In the data rows, 128 means zero.
Each row of this table is followed by its label. One hidden rule gives the labels. It looks at one to three of the table's principal directions, none of them among the few with the most spread.
{124, 118, 149, 115, 193, 115, 108, 122, 183, 138, 095, 103, 095, 127, 103, 180, 090, 108, 121, 130, 137, 148, 170, 175, 161, 155, 185, 125, 108, 156, 156, 149, 161, 115, 143} wolf
{132, 170, 107, 105, 000, 127, 177, 199, 056, 108, 161, 103, 161, 062, 184, 105, 092, 168, 137, 155, 139, 101, 097, 137, 130, 066, 031, 120, 182, 201, 083, 036, 175, 062, 073} pear
{116, 139, 131, 137, 061, 158, 221, 138, 065, 123, 170, 140, 119, 117, 163, 096, 150, 147, 123, 129, 126, 086, 093, 069, 114, 098, 050, 106, 100, 152, 076, 083, 080, 127, 072} wolf
{080, 128, 095, 105, 012, 100, 213, 080, 096, 116, 181, 128, 176, 092, 245, 101, 179, 160, 117, 161, 102, 088, 063, 093, 069, 082, 033, 102, 178, 188, 159, 070, 138, 152, 098} pear
{138, 124, 122, 131, 122, 124, 157, 128, 115, 134, 150, 141, 148, 156, 137, 080, 135, 163, 115, 120, 114, 156, 140, 080, 102, 107, 114, 147, 074, 102, 097, 142, 097, 141, 142} wolf
{183, 141, 177, 087, 106, 150, 141, 170, 088, 133, 118, 084, 081, 091, 104, 168, 110, 104, 104, 108, 155, 123, 157, 192, 147, 174, 139, 112, 131, 199, 073, 084, 158, 072, 133} flag
{114, 137, 109, 168, 158, 143, 101, 137, 149, 123, 121, 149, 093, 164, 076, 134, 109, 118, 139, 100, 129, 110, 113, 118, 140, 166, 170, 115, 109, 093, 124, 148, 101, 128, 093} wolf
{176, 156, 100, 108, 033, 136, 114, 138, 072, 091, 143, 099, 162, 080, 161, 146, 144, 107, 135, 092, 147, 098, 114, 125, 097, 157, 068, 109, 236, 182, 154, 071, 209, 139, 131} wolf
{081, 103, 110, 175, 230, 120, 109, 073, 197, 151, 092, 142, 118, 176, 105, 141, 137, 149, 108, 132, 101, 165, 131, 115, 139, 152, 194, 159, 065, 024, 137, 201, 079, 156, 148} flag
{199, 152, 111, 132, 036, 168, 170, 205, 040, 115, 184, 144, 168, 117, 124, 033, 107, 169, 144, 072, 151, 105, 066, 119, 128, 119, 069, 148, 111, 124, 029, 075, 117, 067, 111} wolf
{088, 128, 157, 112, 143, 108, 147, 121, 126, 142, 142, 166, 131, 151, 129, 080, 136, 157, 128, 179, 105, 156, 131, 106, 117, 078, 138, 115, 106, 127, 146, 127, 070, 133, 133} pear
{099, 104, 135, 133, 153, 098, 163, 088, 157, 121, 112, 121, 088, 123, 138, 152, 149, 129, 102, 169, 102, 125, 141, 127, 128, 131, 133, 114, 106, 161, 134, 135, 093, 137, 112} wolf
{166, 165, 069, 110, 012, 158, 182, 136, 117, 123, 181, 090, 168, 095, 219, 150, 141, 144, 094, 096, 107, 103, 137, 115, 106, 103, 027, 131, 165, 188, 113, 060, 214, 109, 094} coin
{096, 130, 201, 084, 204, 114, 104, 107, 140, 144, 090, 136, 116, 118, 103, 141, 123, 118, 130, 184, 140, 177, 170, 150, 152, 106, 177, 109, 145, 152, 205, 134, 122, 142, 175} clay
{199, 123, 118, 152, 133, 132, 096, 163, 139, 124, 098, 077, 097, 114, 095, 179, 081, 124, 099, 057, 148, 125, 169, 164, 150, 208, 151, 166, 100, 111, 055, 151, 192, 091, 131} coin
{114, 105, 185, 105, 215, 135, 081, 105, 160, 148, 096, 137, 110, 138, 089, 151, 142, 069, 152, 148, 147, 137, 134, 174, 152, 130, 198, 117, 129, 126, 178, 165, 112, 149, 179} wolf
{099, 137, 061, 162, 094, 136, 152, 105, 164, 134, 149, 126, 152, 138, 175, 131, 134, 159, 109, 113, 099, 109, 087, 113, 121, 120, 102, 145, 115, 096, 119, 128, 140, 124, 092} wolf
{112, 097, 120, 134, 184, 103, 091, 071, 182, 120, 100, 135, 114, 143, 116, 147, 174, 097, 128, 160, 115, 133, 131, 141, 122, 130, 163, 131, 130, 122, 177, 177, 104, 164, 146} pear
{051, 126, 098, 123, 173, 091, 133, 131, 188, 159, 155, 176, 168, 219, 121, 047, 100, 186, 145, 183, 084, 209, 124, 108, 104, 046, 192, 142, 039, 081, 147, 168, 052, 126, 147} clay
{163, 153, 121, 166, 175, 177, 064, 122, 195, 144, 105, 122, 082, 144, 079, 185, 106, 104, 093, 052, 135, 099, 142, 158, 176, 200, 186, 141, 111, 088, 128, 161, 181, 110, 107} wolf
{080, 139, 127, 107, 085, 106, 112, 130, 165, 145, 116, 087, 117, 096, 165, 191, 103, 114, 113, 153, 120, 105, 109, 203, 133, 127, 153, 112, 165, 175, 135, 108, 187, 094, 112} coin
{094, 112, 102, 122, 159, 080, 140, 115, 152, 126, 127, 144, 149, 182, 119, 067, 129, 176, 129, 184, 110, 204, 152, 087, 094, 066, 151, 153, 044, 109, 134, 175, 065, 145, 145} coin
{139, 119, 120, 104, 072, 113, 173, 132, 073, 116, 123, 089, 146, 085, 164, 118, 141, 152, 121, 147, 155, 138, 111, 136, 108, 113, 080, 150, 120, 153, 087, 110, 137, 111, 131} flag
{156, 106, 145, 095, 103, 107, 140, 081, 100, 099, 105, 092, 104, 078, 151, 166, 188, 092, 113, 148, 155, 108, 141, 137, 101, 149, 091, 118, 164, 200, 156, 125, 151, 158, 134} pear
{113, 131, 093, 123, 145, 115, 130, 124, 178, 139, 141, 127, 156, 149, 153, 136, 114, 145, 122, 144, 088, 166, 158, 137, 128, 104, 134, 134, 130, 128, 153, 123, 144, 122, 141} wolf
{105, 144, 119, 145, 141, 136, 089, 164, 157, 150, 113, 114, 145, 126, 126, 165, 077, 129, 136, 126, 113, 141, 140, 161, 159, 122, 155, 138, 153, 089, 116, 125, 165, 102, 138} wolf
{159, 091, 119, 124, 098, 106, 171, 096, 127, 121, 102, 061, 110, 061, 177, 184, 148, 132, 084, 120, 137, 103, 119, 184, 132, 177, 094, 159, 124, 160, 076, 123, 173, 100, 128} wolf
{068, 154, 107, 124, 134, 118, 112, 168, 162, 141, 133, 131, 175, 157, 138, 118, 070, 145, 160, 176, 105, 180, 159, 104, 135, 035, 140, 128, 122, 123, 156, 128, 138, 131, 138} wolf
{161, 128, 215, 102, 149, 135, 112, 176, 046, 124, 084, 105, 094, 085, 069, 142, 097, 107, 143, 125, 184, 141, 151, 158, 154, 170, 152, 116, 148, 142, 093, 111, 127, 107, 163} coin
{131, 113, 128, 135, 140, 097, 155, 171, 121, 150, 117, 102, 152, 125, 137, 115, 067, 193, 109, 135, 107, 190, 164, 143, 139, 127, 137, 173, 079, 082, 048, 130, 127, 082, 162} wolf
{171, 112, 136, 124, 123, 127, 151, 169, 077, 122, 131, 119, 132, 120, 111, 102, 114, 139, 142, 115, 145, 144, 137, 134, 128, 142, 111, 145, 105, 121, 065, 118, 108, 102, 143} pear
{128, 162, 128, 128, 065, 139, 131, 151, 099, 112, 152, 145, 154, 128, 138, 079, 133, 143, 131, 143, 125, 120, 119, 070, 114, 059, 084, 122, 135, 150, 127, 110, 123, 138, 111} flag
{166, 172, 222, 103, 143, 185, 055, 163, 086, 131, 095, 130, 077, 085, 060, 171, 113, 063, 139, 100, 190, 087, 143, 165, 181, 165, 157, 089, 202, 161, 162, 103, 176, 115, 128} wolf
{164, 163, 116, 123, 074, 157, 145, 171, 092, 111, 149, 126, 119, 110, 120, 114, 112, 137, 128, 112, 145, 108, 122, 128, 142, 119, 089, 120, 136, 170, 101, 083, 145, 087, 084} flag
{181, 130, 113, 094, 053, 149, 174, 130, 063, 099, 136, 086, 134, 046, 177, 157, 170, 108, 130, 133, 162, 089, 110, 164, 132, 130, 029, 126, 195, 205, 118, 062, 176, 099, 103} pear
{139, 128, 126, 153, 113, 156, 160, 100, 124, 131, 151, 146, 084, 143, 128, 132, 167, 121, 097, 084, 119, 075, 099, 106, 116, 179, 118, 110, 104, 120, 101, 125, 098, 137, 084} pear
{152, 129, 130, 144, 198, 125, 050, 128, 180, 125, 089, 126, 108, 171, 056, 134, 106, 111, 124, 105, 146, 164, 174, 121, 138, 145, 203, 155, 074, 093, 141, 204, 137, 148, 155} flag
{165, 112, 138, 114, 118, 094, 118, 160, 094, 107, 121, 123, 135, 124, 104, 090, 119, 139, 141, 145, 142, 155, 151, 127, 114, 115, 124, 146, 114, 142, 096, 138, 113, 118, 150} pear
{135, 067, 183, 053, 191, 056, 131, 026, 128, 122, 094, 116, 120, 114, 151, 139, 226, 108, 102, 200, 128, 191, 189, 141, 070, 139, 145, 125, 145, 178, 217, 164, 103, 197, 215} flag
{150, 107, 133, 129, 125, 120, 154, 111, 099, 099, 125, 131, 128, 102, 139, 120, 165, 115, 137, 150, 129, 114, 134, 101, 125, 115, 076, 122, 151, 157, 138, 118, 107, 152, 128} flag
{068, 124, 130, 105, 167, 123, 136, 115, 175, 141, 147, 167, 123, 189, 115, 090, 155, 110, 153, 204, 103, 156, 130, 118, 117, 033, 163, 105, 071, 157, 166, 152, 045, 144, 124} clay
{144, 099, 135, 090, 038, 074, 188, 134, 038, 092, 134, 091, 161, 056, 198, 115, 149, 141, 144, 171, 148, 121, 131, 108, 084, 099, 026, 128, 179, 198, 110, 085, 147, 141, 134} flag
{165, 138, 116, 126, 113, 136, 103, 148, 119, 114, 134, 133, 112, 137, 094, 115, 133, 118, 131, 111, 141, 119, 123, 143, 125, 146, 137, 127, 129, 140, 114, 127, 126, 109, 112} flag
{093, 118, 094, 158, 127, 095, 123, 111, 126, 107, 126, 152, 136, 153, 122, 095, 138, 152, 141, 148, 116, 134, 107, 080, 099, 121, 127, 129, 122, 092, 140, 152, 083, 158, 110} flag
{115, 152, 146, 079, 142, 128, 124, 160, 156, 144, 147, 139, 118, 160, 108, 113, 104, 124, 135, 171, 120, 170, 171, 152, 134, 066, 162, 106, 097, 191, 154, 115, 117, 100, 127} wolf
{163, 137, 126, 113, 092, 105, 129, 186, 064, 109, 130, 123, 145, 103, 112, 089, 081, 168, 150, 123, 161, 150, 134, 134, 127, 136, 104, 141, 145, 134, 100, 100, 148, 088, 123} wolf
{087, 145, 064, 171, 049, 150, 163, 085, 136, 112, 163, 139, 147, 124, 200, 140, 186, 124, 116, 128, 089, 061, 079, 057, 098, 094, 045, 111, 166, 124, 143, 109, 126, 175, 064} wolf
{132, 129, 093, 112, 055, 092, 162, 144, 090, 108, 117, 073, 165, 063, 188, 142, 107, 171, 121, 154, 141, 144, 133, 140, 119, 109, 059, 155, 163, 159, 106, 092, 189, 099, 121} coin
{163, 111, 192, 105, 214, 132, 085, 130, 164, 161, 114, 135, 115, 142, 096, 156, 112, 098, 119, 109, 115, 159, 195, 170, 155, 163, 191, 127, 134, 117, 148, 147, 146, 130, 196} flag
{151, 111, 130, 134, 141, 119, 114, 176, 119, 126, 102, 099, 097, 111, 087, 151, 077, 121, 145, 110, 161, 122, 122, 197, 158, 177, 161, 143, 109, 126, 068, 133, 139, 070, 119} flag
{079, 145, 109, 175, 214, 156, 084, 142, 205, 144, 133, 191, 110, 228, 048, 085, 093, 125, 158, 125, 112, 145, 116, 094, 156, 092, 215, 123, 040, 063, 147, 189, 053, 138, 104} clay
{162, 095, 115, 124, 120, 127, 152, 096, 100, 121, 119, 098, 135, 090, 160, 154, 159, 119, 125, 096, 156, 108, 109, 151, 117, 184, 094, 149, 146, 119, 116, 130, 157, 135, 141} coin
{126, 126, 136, 129, 139, 115, 113, 153, 133, 132, 127, 139, 120, 153, 087, 092, 098, 143, 134, 123, 135, 142, 107, 151, 130, 136, 180, 133, 086, 119, 099, 144, 101, 100, 135} pear
{092, 157, 137, 156, 167, 140, 062, 153, 171, 137, 114, 160, 119, 164, 076, 126, 089, 119, 144, 135, 113, 132, 130, 121, 159, 108, 187, 114, 136, 093, 155, 147, 117, 128, 121} clay
{120, 100, 190, 075, 176, 090, 096, 100, 143, 145, 073, 086, 123, 092, 136, 181, 142, 101, 114, 186, 142, 176, 188, 181, 131, 115, 162, 140, 145, 156, 163, 155, 157, 142, 199} flag
{116, 137, 084, 117, 093, 118, 163, 128, 167, 133, 156, 111, 142, 138, 176, 137, 124, 146, 108, 151, 093, 141, 154, 126, 115, 080, 099, 133, 104, 168, 124, 113, 147, 113, 104} flag
{121, 151, 120, 173, 172, 187, 120, 115, 161, 148, 164, 196, 118, 189, 096, 097, 130, 128, 130, 066, 110, 097, 097, 081, 147, 152, 155, 111, 102, 061, 151, 140, 092, 147, 100} pear
{171, 131, 169, 089, 141, 125, 070, 139, 110, 119, 093, 101, 131, 080, 106, 160, 118, 092, 142, 124, 172, 135, 150, 186, 149, 156, 146, 127, 198, 164, 170, 118, 196, 119, 172} clay
{099, 146, 080, 137, 086, 120, 119, 125, 156, 120, 141, 132, 150, 126, 157, 122, 128, 141, 133, 153, 111, 114, 102, 126, 125, 084, 106, 129, 151, 138, 151, 119, 145, 120, 094} clay
{151, 161, 172, 129, 140, 155, 095, 183, 128, 132, 093, 094, 056, 102, 071, 204, 072, 096, 109, 109, 144, 113, 177, 178, 182, 177, 166, 102, 146, 168, 094, 100, 169, 076, 101} wolf
{147, 091, 104, 141, 153, 094, 171, 139, 135, 141, 132, 111, 151, 137, 154, 121, 100, 180, 111, 122, 095, 179, 173, 125, 122, 143, 114, 172, 081, 084, 067, 138, 120, 111, 158} flag
{170, 173, 161, 106, 043, 156, 129, 178, 052, 118, 158, 136, 138, 109, 120, 086, 120, 135, 125, 098, 151, 106, 115, 102, 115, 117, 093, 108, 159, 165, 102, 078, 149, 112, 118} wolf
{140, 158, 142, 193, 160, 214, 091, 179, 130, 149, 170, 211, 117, 178, 062, 087, 091, 103, 172, 037, 130, 055, 069, 102, 181, 160, 156, 104, 131, 041, 111, 123, 095, 118, 089} pear
{085, 092, 060, 170, 181, 118, 175, 082, 164, 135, 149, 160, 153, 186, 153, 103, 151, 160, 142, 126, 093, 151, 112, 076, 105, 129, 120, 145, 074, 048, 139, 164, 063, 167, 119} wolf
{144, 117, 109, 163, 185, 136, 112, 153, 180, 145, 106, 113, 101, 168, 077, 134, 085, 142, 110, 098, 123, 155, 143, 157, 158, 156, 194, 169, 029, 075, 053, 178, 108, 088, 131} wolf
{134, 164, 143, 076, 063, 137, 168, 176, 087, 119, 154, 115, 143, 115, 142, 092, 118, 138, 133, 178, 136, 154, 150, 115, 121, 033, 085, 113, 112, 221, 113, 079, 125, 100, 119} wolf
{143, 106, 129, 115, 139, 125, 126, 092, 123, 122, 110, 110, 113, 112, 131, 152, 164, 104, 126, 121, 157, 118, 119, 152, 117, 162, 130, 135, 130, 135, 141, 146, 137, 142, 135} wolf
{137, 103, 152, 099, 119, 098, 142, 084, 109, 117, 114, 102, 127, 090, 166, 160, 168, 110, 114, 142, 134, 125, 150, 130, 100, 151, 102, 118, 171, 169, 163, 121, 154, 165, 156} flag
{104, 141, 167, 099, 109, 131, 120, 096, 121, 125, 098, 097, 087, 082, 138, 188, 154, 093, 107, 155, 152, 099, 122, 161, 132, 140, 133, 097, 170, 189, 165, 111, 158, 133, 115} wolf
{140, 126, 083, 158, 141, 101, 108, 191, 122, 120, 123, 133, 170, 143, 102, 083, 049, 188, 160, 116, 132, 176, 138, 122, 144, 122, 134, 174, 105, 061, 087, 143, 135, 091, 134} flag
Which label does each new row get?
{101, 108, 075, 136, 119, 094, 170, 106, 154, 124, 131, 111, 155, 128, 179, 127, 136, 165, 117, 167, 098, 155, 137, 114, 112, 089, 092, 156, 100, 122, 118, 136, 119, 129, 120}: clay
{163, 214, 116, 153, 026, 197, 141, 213, 069, 115, 179, 145, 142, 127, 118, 092, 080, 154, 120, 070, 120, 094, 117, 065, 143, 107, 072, 102, 156, 144, 077, 049, 156, 093, 074}: clay
{134, 124, 103, 113, 162, 094, 088, 115, 194, 137, 091, 077, 131, 133, 132, 182, 097, 136, 099, 131, 124, 187, 199, 161, 126, 141, 170, 163, 106, 131, 149, 168, 197, 125, 159}: coin
{172, 115, 125, 125, 089, 136, 134, 071, 102, 104, 138, 131, 131, 112, 151, 111, 208, 107, 110, 102, 147, 088, 104, 087, 089, 141, 079, 134, 139, 144, 147, 145, 132, 179, 128}: flag
{152, 112, 127, 129, 099, 102, 159, 134, 078, 107, 134, 125, 136, 123, 132, 090, 137, 155, 124, 127, 133, 140, 133, 090, 096, 135, 097, 139, 111, 130, 091, 127, 103, 139, 135}: pear
{099, 106, 183, 100, 195, 099, 134, 121, 134, 138, 105, 133, 098, 147, 096, 127, 116, 117, 139, 171, 137, 169, 167, 130, 128, 118, 178, 111, 086, 149, 151, 153, 085, 145, 157}: flag
{154, 164, 159, 114, 069, 161, 140, 134, 071, 123, 144, 127, 135, 090, 153, 132, 145, 125, 111, 107, 138, 100, 136, 089, 123, 126, 068, 107, 186, 154, 139, 080, 165, 142, 119}: wolf
{126, 154, 105, 112, 034, 143, 209, 170, 071, 112, 180, 126, 141, 110, 165, 090, 112, 153, 141, 130, 132, 101, 088, 113, 117, 094, 059, 101, 129, 197, 093, 053, 123, 090, 075}: wolf
{106, 098, 212, 092, 229, 100, 058, 090, 152, 135, 056, 119, 103, 093, 091, 184, 137, 070, 148, 180, 156, 147, 157, 194, 163, 147, 199, 112, 188, 144, 217, 159, 142, 155, 195}: clay
{186, 132, 093, 136, 086, 142, 138, 140, 082, 099, 146, 125, 162, 117, 141, 100, 149, 136, 138, 098, 141, 125, 133, 082, 108, 125, 060, 148, 146, 121, 113, 116, 145, 144, 127}: coin
{135, 145, 113, 124, 060, 122, 137, 167, 089, 117, 140, 112, 185, 100, 164, 100, 105, 155, 140, 138, 128, 138, 122, 104, 119, 074, 073, 146, 156, 134, 104, 100, 160, 120, 140}: flag
{113, 149, 143, 106, 053, 154, 179, 137, 080, 129, 160, 137, 145, 091, 173, 098, 156, 133, 133, 159, 133, 091, 078, 123, 129, 064, 061, 111, 152, 172, 117, 074, 116, 109, 099}: flag
{096, 075, 138, 107, 171, 080, 135, 072, 162, 148, 104, 102, 118, 107, 169, 190, 145, 113, 120, 147, 118, 133, 134, 191, 116, 181, 156, 127, 155, 127, 162, 144, 148, 140, 160}: wolf
{111, 125, 130, 133, 112, 142, 150, 067, 125, 105, 132, 142, 097, 116, 140, 137, 197, 091, 122, 137, 134, 069, 080, 106, 115, 135, 104, 091, 149, 172, 172, 121, 101, 167, 093}: pear
{119, 083, 134, 145, 189, 083, 142, 092, 148, 121, 106, 133, 126, 149, 120, 111, 136, 147, 121, 147, 112, 165, 158, 091, 114, 135, 146, 148, 078, 098, 130, 178, 083, 168, 162}: pear
{237, 127, 108, 115, 043, 136, 167, 147, 072, 079, 107, 041, 087, 042, 138, 179, 144, 117, 082, 092, 168, 092, 141, 174, 135, 190, 057, 150, 138, 224, 040, 085, 195, 073, 099}: pear
{093, 102, 175, 110, 199, 084, 083, 102, 143, 139, 091, 145, 122, 140, 097, 119, 127, 125, 144, 168, 142, 166, 142, 143, 124, 129, 192, 130, 125, 101, 180, 176, 103, 155, 173}: coin
{061, 110, 149, 112, 111, 102, 171, 039, 113, 133, 130, 137, 126, 104, 190, 137, 186, 136, 111, 151, 129, 098, 079, 103, 086, 146, 107, 098, 161, 137, 196, 124, 117, 185, 122}: coin
{135, 109, 139, 141, 244, 119, 083, 159, 161, 154, 106, 151, 125, 193, 052, 106, 070, 143, 153, 108, 137, 201, 175, 140, 149, 155, 220, 159, 055, 042, 117, 190, 095, 120, 174}: flag
{100, 111, 123, 114, 158, 104, 116, 116, 165, 136, 128, 135, 149, 147, 144, 132, 140, 115, 144, 179, 098, 159, 157, 132, 120, 077, 138, 127, 135, 133, 163, 143, 112, 149, 155}: pear
{177, 116, 114, 136, 151, 094, 100, 179, 134, 125, 080, 067, 105, 116, 090, 171, 067, 154, 102, 117, 136, 185, 203, 177, 145, 177, 162, 178, 091, 107, 046, 150, 164, 072, 146}: flag
{205, 156, 123, 140, 069, 182, 155, 184, 069, 111, 137, 093, 111, 092, 118, 149, 112, 122, 111, 069, 148, 098, 140, 126, 149, 163, 073, 133, 134, 152, 042, 079, 163, 086, 101}: coin
{083, 091, 126, 101, 121, 078, 174, 110, 148, 126, 128, 101, 132, 117, 178, 153, 143, 117, 132, 200, 093, 144, 145, 150, 106, 086, 117, 112, 128, 190, 132, 117, 107, 136, 142}: wolf
{060, 122, 136, 121, 154, 103, 131, 086, 152, 129, 136, 171, 131, 164, 131, 093, 156, 129, 145, 183, 110, 139, 112, 089, 104, 079, 148, 101, 117, 133, 197, 149, 070, 174, 125}: flag
{102, 148, 155, 114, 171, 146, 131, 162, 169, 164, 140, 142, 132, 153, 120, 129, 076, 136, 132, 147, 103, 162, 168, 142, 167, 081, 160, 119, 101, 132, 137, 116, 129, 100, 138}: pear
{127, 161, 095, 147, 026, 147, 161, 166, 091, 104, 166, 129, 134, 113, 153, 107, 119, 136, 136, 118, 128, 071, 091, 085, 119, 091, 057, 110, 141, 166, 092, 085, 136, 115, 058}: clay
{113, 139, 126, 141, 106, 135, 181, 115, 118, 129, 147, 137, 134, 127, 163, 112, 142, 162, 101, 144, 096, 129, 139, 070, 123, 093, 080, 124, 111, 131, 116, 108, 105, 141, 109}: wolf
{197, 121, 112, 179, 167, 162, 103, 137, 150, 148, 115, 101, 101, 133, 108, 198, 090, 125, 090, 005, 124, 112, 168, 145, 153, 255, 153, 159, 121, 046, 071, 147, 193, 115, 135}: flag
{100, 142, 127, 137, 129, 118, 098, 120, 151, 133, 118, 132, 132, 133, 134, 146, 130, 131, 114, 150, 099, 137, 146, 117, 124, 114, 140, 121, 160, 114, 151, 130, 135, 142, 131}: clay
{133, 133, 107, 138, 058, 142, 186, 122, 068, 109, 156, 131, 149, 102, 168, 094, 150, 149, 132, 108, 144, 088, 074, 082, 107, 124, 053, 126, 135, 134, 107, 097, 123, 137, 095}: wolf
{133, 069, 085, 152, 108, 077, 158, 104, 105, 119, 130, 119, 147, 114, 166, 112, 139, 163, 135, 104, 136, 110, 082, 137, 091, 186, 101, 165, 119, 073, 085, 152, 122, 130, 124}: flag
{140, 170, 126, 164, 153, 214, 089, 153, 173, 162, 155, 157, 102, 169, 100, 173, 103, 083, 130, 044, 117, 078, 138, 121, 168, 162, 154, 105, 135, 084, 134, 125, 161, 127, 091}: clay
{080, 148, 168, 144, 174, 182, 098, 084, 151, 156, 132, 176, 096, 147, 113, 163, 159, 077, 135, 103, 126, 072, 091, 120, 147, 163, 165, 076, 175, 094, 203, 128, 114, 170, 110}: clay
{172, 109, 096, 150, 171, 127, 077, 171, 138, 124, 124, 139, 164, 160, 081, 095, 094, 126, 170, 095, 135, 159, 132, 147, 140, 143, 162, 167, 114, 063, 099, 163, 123, 114, 168}: pear
{126, 130, 118, 154, 178, 149, 121, 116, 152, 149, 150, 176, 130, 188, 104, 097, 137, 145, 122, 097, 097, 145, 128, 098, 124, 150, 162, 130, 097, 056, 132, 148, 082, 143, 136}: flag
